In the rows, 128 means zero.
A single turn carries every row of the set below to another of its rows. Some are shown first; where does it send the rows asked next?
j_888: [ 97 130 121 115 112 140 141 105 143 152  78 150]
j_491: [111 106 164 120  98 145 149 111 117 142  88 133]
j_668: [116 120 157 116 108 136 159  98 116 150  78 137]
j_761: [ 99 112 150 100 109 137 144 119 146 155  80 141]
j_287: [135 173 114 100 180 110 134 146 146 164 116 135]
j_911: [166 166 121 126 180 104 140 134 104 131 137 133]
j_69: [ 99 109 136 133  93 153 131 113 126 136  95 141]
j_900: [109 133 126 126 109 141 149  91 123 148  77 146]
j_757: [149 126 137 133 155 120 108 171 118 114 163 128]
j_473: [149 164 113 108 186 100 128 153 137 140 135 139]
j_140: [130 136 129 100 165 113 105 177 163 143 129 143]
j_697: [111 121 136 138  98 149 143  96 113 139  87 140]
j_431: [ 91 114 129 121 101 147 129 119 146 144  88 147]
j_973: [176 165 138 129 168 109 147 118  92 138 118 131]
j_515: [141 112 151 129 139 130  98 178 128 119 151 128]
j_303: [134 118 149 138 135 141 104 175 117 125 157 116]
j_216: [101 102 160 111  99 144 141 123 135 145  89 136]
j_417: [139 139 121 112 170 112 109 176 145 130 151 137]
j_82: [161 177 128 128 170 115 151 117  96 150 119 124]
j_706: [161 143 149 151 143 135 132 135  78 126 145 113]
j_682: [152 169 121 100 183 100 136 140 140 155 109 144]
j_551: [118 137 127 107 158 126 105 181 159 148 141 130]
j_842: [167 145 137 142 161 116 127 146  91 116 154 125]
j_916: [108 125 148 103 114 132 156 105 135 157  72 141]
j_580: [168 130 158 147 141 127 124 141  84 116 144 122]

j_757 -> j_842
j_491 -> j_668
Now find these:
j_706 -> j_82
j_697 -> j_900
j_140 -> j_515

A single turn carries every row of the set below to another of its rows. Some are shown first; where does it send the rows asked next?
j_527: [143 135 113 130 129 186 159 139 105 137 151 134 128 145  96 139 125 124
 149  94  81 138 136  90 136 116 117]
j_187: [130 148 148 130  87 149 131 112 141 162 140 143 121  80 138 140 146 144
 133 123 110  74 171 134 159 121  99]
j_811: [114  81 143 148 117  97 156 164 138 149 124 126 104 135 134 161 158 150
 171 121 163 141 149 119 117  84 107]
j_330: [ 79 109 172 126 121 102 112  95 137 150 174 160 157  91 107 150 143 145
 140 116 104 109 104 131 114 120 126]
j_247: [ 97 121 137 121 144 133 171 124 133 173  89 168 133 159 167 136 111 127
 113 110 138 132 114 136 127 153 120]
j_441: [ 91 166 126 151 122 129 132 139 144 174 172 165 130 117  97 151 123 108
 153  97 105 137 175 130 142  71 142]
j_892: [116 120 122 178 139 124 122  89 130 168 153 111 113 142 126 152 156 122
 105 125 113 131 152 131 122 186 142]
j_15: [ 92  69 181 174 103 137 152 131 120 132 160 133 150 150 163 129 118 126
 182 138 106 149 120 145 120 142 131]
j_954: [ 90 119 150 129 123  90 116 104 146 152 176 155 152  87  99 141 131 150
 133 114  92 117  95 131 115 120 129]
j_564: [ 95 123 138 185 121  99 152 173 125 151 152 122 117  95 159 135 142  86
 147 116 150 132 119 112 116 169 147]
j_368: [ 94 128 114 160 130 149 129 127 146 177 168 146 144 105 128 105 130  90
 186 157  91 102 111 120 147 138 114]
j_203: [106 132 103 159 119 121 115 167  88 142 125 146 165 146 155 113  78 140
 145  99 124 125 169 152 143 100 125]
j_592: [100 138 108 173 136 163 107 147 128 171 134 129 143 151 131 117 138 203
 177 129 129 106 125 124 120 116 140]
j_174: [ 92 122 118 152  88  90 146 166 141 190 126 128 148 139 115 112 132 172
 133  91 136 138 133 129 118 162 102]
j_62: [102 161 143 152 108 139 126 136  83 162 156 126 117 127 141 155 127  99
 135 105 159 105 103 171 141  84 139]
j_883: [103 154 144 154 102 157 120 129  81 155 159 124 134 125 142 161 134 108
 126 108 150 104 100 163 125  72 134]
j_283: [129 132 130 136 109 159 154 119 120 145 143 156 109  79 155 131 166 119
 147 121 114  76 170 134 160 141 126]
j_209: [104 140 106 115  99 184 164 110 112 171 159 162 145 102 106 136 100 142
 169 110 134 135 148 119 136  78 131]
j_913: [ 94 119 128 194 136 142 110  75 120 141 144 117 128 132 143 137 132 110
 107 144 106 127 151 129 111 155 140]
j_249: [ 78 103 120 165 106 141 177 116 149 157 144 121 142 115 121 173 140 116
 141 129 149 119 120 112 101 177 163]
j_215: [133 138 133 130 109 188 137 166  89 131 137 124 106 137 112 137 119 124
 142  90 114 148 147  98 110 114 127]
j_790: [143  79 142 170 136 115 118 121 113 187  89 123 133 108 134 113 113 153
 171  75  96 140 129 115 144 119 128]
j_102: [138 106 110 149 128 121 136 145 115 170 132 113 156 135 130 172  63 161
 140  85 135 148 147 124 126  96 161]
j_785: [121 114 126 143 136 153 139 108 119 166 192  97 159  70 135 148 134 100
 164 141 121  96 153 130 152 128 142]
j_560: [ 85 113 182 127 147 133 177 134 150 182  97 158 129 139 143 140 130 107
 114 116 147 140 128 131 125 136 120]
j_256: [139 101 141 154 148 103 138 113  96 189 119 140 119 110 143 119 107 149
 149  58 104 153 153 121 158 106 139]
j_835: [ 96  78 128 121 114 113 151 130 120 195 115 119 147 124 149 114 109 156
 149 116 181 138 140 158 131 162 134]
j_780: [ 96  84 171 181 104 145 169 141 102 134 167 153 154 143 160 117 110 123
 176 138 109 147 125 147 119 145 124]
j_702: [120 136 124 174 127 164 100 142 125 169 138 122 143 140 129 117 138 211
 168 127 141 114 121 120 132  97 134]
j_942: [115  95 133 153 123  86 158 163 139 150 131 120 117 124 129 169 169 142
 173 116 151 143 165 128 121  92 100]

j_330 -> j_883
j_954 -> j_62
j_187 -> j_215
Now find these:
j_892 -> j_283
j_564 -> j_368
j_835 -> j_249

A single turn carries every row of the set below to another of its rows. Some are shown first; where does it send the rows asked next?
j_799: [126 142 134  85 159 117 117 152 128  93 144 136 120 170]
j_980: [ 63 174 139  96 121 164 155 116 107 106 167  94 143 135]
j_23: [135 140 140  92 153 114 118 142 138  90 133 144 117 160]
j_912: [ 28 165 144 103 136 164 120 148 127 109 140 128 145 126]
j_389: [ 86 188 156 148 165 151 159 163 152 124 100 110 138 113]
j_637: [ 63 165 128 111 111 160 144  98 109 113 150  92 129 139]
j_241: [ 99 115 134 136 161 145 133 136  51  92 123 124 126 119]
j_83: [ 83 167 144 103 160 132 105 171 132 108 108 159 125 151]
j_646: [ 69 112 146 129 197 145 137 165 158 117 136 129 147 107]
j_213: [129 180 154 151 155 144 174 126 114 109 107  97 132 109]
j_228: [130 189 151 144 151 142 176 143 108 103 113  91 134 121]
j_34: [ 93 105 146 116 180 142 148 115 158 107 172 105 148 111]
j_533: [ 33 167 137  94 132 162 122 148 133 116 141 125 139 137]
j_422: [132 142 134 100 155 119 119 146 131  91 134 148 118 172]
j_862: [ 85 194 158 147 163 147 143 165 148 117  97 116 141 114]
j_595: [ 69 127 155 132 196 147 136 162 162 116 136 136 151 105]
j_115: [132 138 139 102 152 120 114 145 130  88 138 149 115 168]
j_634: [132 176 143 156 151 141 175 124 114 116 102 105 122 125]
j_129: [125 184 149 159 153 147 171 130 117 107 109  91 134 121]
j_686: [ 66 176 140  96 113 160 143 100 117 109 155  98 136 136]
j_711: [126 134 129  98 135 118 124 139 143  90 139 145 113 166]
j_311: [103 113 131 123 170 137 138 151  54  90 127 112 132 116]
j_467: [ 97 104 148 127 180 144 145 121 162 103 177 109 146 120]
j_765: [ 62 171 141 107 115 164 139 104 119 105 166  96 137 140]
j_79: [126 185 155 161 151 148 169 127 115 109 112  95 131 120]
j_96: [ 60 171 136 103 114 165 142 109 119 102 163  97 140 143]
j_12: [ 53 132 142 135 177 153 123 163  83 110 106 127 142 100]
j_407: [ 49 132 136 131 165 158 132 165  76 110 107 126 139 104]
j_921: [ 94 106 138 133 167 141 155 116 165 110 166  96 142 114]
j_710: [ 98 112 132 120 157 140 135 134  52  90 120 125 127 114]
j_451: [ 98 117 146 114 188 143 157 128 160 110 180 101 151 121]
j_121: [ 99  99 124 130 158 142 145 133  63  94 126 132 122 119]
j_421: [ 95 105 144 125 183 146 151 124 160 104 176 109 150 120]
j_659: [ 94 166 140 106 156 128 114 180 134 106 102 154 120 153]
j_574: [ 96 115 127 132 163 144 134 137  50  93 121 120 130 121]

j_121 -> j_711
j_980 -> j_228
j_765 -> j_79
Now find these:
j_533 -> j_389
j_96 -> j_129
j_686 -> j_213
j_912 -> j_862

A single turn carries every row of the set below to another of its rows. Some are shown first; where does it send the rows asked next?
j_597: [152 155 147 169 163 120 147 150 184 137 170 151  89 128 106 176 130 110
 144 110 122  77 160 122 117 138 117 176 129 110  97 145 151 122 114 152]
j_85: [121 142 155 150 140 135 120  88 183  74 184 156 162 155  97 122 114 128
 129 109 125  93 142 105 156 142 100 120 111 131  91 120 146 115 131  91]
j_613: [153 144 106 135 130 110 135 135 157  95 108 142 112 134 152 116 176 125
 158 112  82 112 135 169 119 162 140 151 112 156 121 113 126 167 143 128]
j_229: [ 84 143 159 116 176 129 139 137 128  95 118 162 170 141 127 139 154 147
 126 165 137 143 140 127 119 169 126 119 119 143 137 138 120 133  97 139]
j_621: [126 128 113 141 137 132 112 141 147 118 131 103 101 143 117 108 155 137
 159 148  75 111  82 128  98 129 107 160 110 116 119  90 108 179 145 109]
j_746: [113  96 128 176 128 123 121 104 120 137 149 115 126  92 120 127  77 172
 123 110 128 105 115 147 171 133 103 108 102 128 121 133 131 115 129  84]
j_301: [112 168 101 128 157 131 128 145 145 100 170 139 104 144 150 123 123 145
 132 166 123 126 132 165 105 142 145 187 151 125 110 127 142 136 117  73]
j_456: [104 129 111 152 132 116 104 143 159 117 134 153  70 140 141 126 149  92
 146 159 101 128 106 110 100 130 142 147 135  66 127 115 125 144 114  98]
j_832: [137 158  92 124 126 117 139 139 146  91 132 134 118 133 152 103 172 131
 146 123  89 125 114 178 104 164 138 156 106 149 124 106 126 160 133  99]
j_166: [ 92 141 164 112 174 117 153 133 127  93 122 164 169 144 131 146 140 146
 138 167 129 142 129 131 109 176 117 112 124 148 136 131 127 131  98 124]
j_822: [125 162 157 147 155 122 123 126 180 111 130 120 128 127 117 163 122 160
 129 127 121 131  88 142 109 122  65  90 107 159 124  93  67 136 152 132]
j_719: [135 156 124 153 145 144 112 127 145 112 129  99 118 155 104 116 157 134
 156 127  87 105  77 133 103 123  99 159 129 134 113  96 108 177 160 109]
j_288: [151 138 152 166 124 121 143 133 125 169 118 105 154 119 102 157 112 113
 119  84 148  98 123 134 119 127 132 136 150 118 140 135 158 119  87 126]
j_871: [109 129 138 120 118 140 150 114 125 119 117 121  98  82 100 183 130 143
 109  92 120 138 108 153 120 131 156 117 127  88 129 113 151 102 141 151]
j_755: [147 143 147 173 122 119 134 152 111 182 135 108 143 106 126 151 108 137
 120  91 134 106 128 155 120 121 135 146 140 113 142 135 157 118  94 108]
j_948: [109 166 132 184 120 116 143 148 172 120 158 118 118 127 129 150 125 122
 106 139 127 106 151 138 128 139  69 126 105  64 111 132  63 166 139 112]
j_446: [136 125 134 183 119 120 128 141 110 166 139  90 123  95 129 149  81 156
 116 105 129 103 121 152 143 121 124 131 129 137 137 135 149 128 106  98]
j_772: [148 129 154 138 124 128 118 133 170  90 103 154 151 112 149 141 139 149
 114 115 110  91 154 154  89 156  86  83  89 157 109 126 104 132 133 121]
j_165: [ 84 161 124 144 138 106 121  97 150 115 167 163  64 131  85 141 132 123
 123 121 151 146 111 123 115 106  97 142 120 122 117  93 122  76 116 113]
j_542: [100 122 139 156 165  83 111 116 141 115 139 128 178 115 123 132 114 109
 152 136 102 100 140 138 151 143 111 104  97  59 143 150 148 143 131 124]
j_225: [118 159 134 174 111 113 156 142 173 114 157 118 104 128 131 159 116 116
 112 144 121  97 140 136 115 150  60 122 105  68 110 133  64 160 135 106]
j_801: [130 170 135 148 169 115 130 117 173 141 129 150 159 145  87 142 123  77
 142 112 147 112 120 128 118 143 114 152 180 111 126 115 162 101 117 126]
j_846: [125 172 134 163 134 127 113 129 211 111 150 139 121 144 125 102  90 156
 122 112 133 111 129 121 131 110  67 136 160 103  91 114 141 140 139  86]
j_212: [103 115 141 167 164  84 116 110 151 108 150 120 174 107 129 133 109 104
 150 130 112 100 123 137 140 156 113  99 106  55 144 139 152 143 126 124]
j_766: [116 180 130 127 154 147 174 123 130 107 160 131  91 116  89 135 136 144
 124 134 173 115 134 117 166 164 105 153  81 121 121 148 105 112 141 118]
j_158: [128 144 147 137 136 125 174 133 149 145 142 111 108 106  94 202 115 139
 130  77 134 113 141 148 121 120 143 153 139 100 117 112 145 120 122 167]
j_723: [142 158 137 141 156 132 118 129 160 118 133 104 128 144  96 132 149 159
 154 126 102 117  65 152 103 126  82 138 128 145 116  88  83 153 163 124]
j_464: [122 154 173 127 129 103 110 137 157 115 175 164 115 134 146 129 104 163
  74 154 124 141 147 133  91 147 126 123  86  91 103 130 126  98 111 100]
j_812: [153 124 118 142 117 115 127 137 162  97 106 156 130 119 148 124 171 133
 152  95  88  84 142 166 100 164 117 121  98 160 119 115 113 154 131 124]
j_70: [152 110 131 151 149  76  89 113 152 118 164 154 122 117 128 129 120 143
 108 151 110 108 169 165 103 116 102 143 122 101 109 148 170 103  98 100]
j_461: [158 141 160 144 143  91 125  86 219  96 166 150 112 141 109 131 128 128
 131 145 120 125 121 115 182 147 113 123 102 117 109 140 119 112 124 149]
j_279: [ 81 132 120 128 137 106  97 108 180 116 168 145 113 134 130 160  91 132
  85 151 133 142 137 109 116 132 103 119 106 113 157  98 100 112  94  95]
j_275: [122 162 136 131 157 147 180 123 135 104 168 126  87 107  98 131 126 150
 126 136 182 113 129 119 157 182 110 154  89 125 114 136 114 110 135 122]
j_649: [133 140 140 121 157 120 104 141 197  61 139 170  91 144 144 146 155 131
 121 117 115 126 118 113 137 137 122 117 132 137 124 145 156 110  90 158]
j_109: [108 133 131 120 128 144 152 131 134 146 128 115 101  94  96 197 128 136
 122  90 129 122 128 147 115 118 147 153 139  90 140 103 139 105 122 161]
j_237: [118 114 138 128 130 130 135  90 129  96 143 134 100  83 109 157 131 161
 105 108 119 138  87 162 153 147 138  96  93  95 120 145 132  88 143 138]

j_446 -> j_812
j_613 -> j_109
j_158 -> j_621
Now find these:
j_846 -> j_70
j_229 -> j_766
j_801 -> j_301
j_166 -> j_275
j_279 -> j_85
j_746 -> j_772

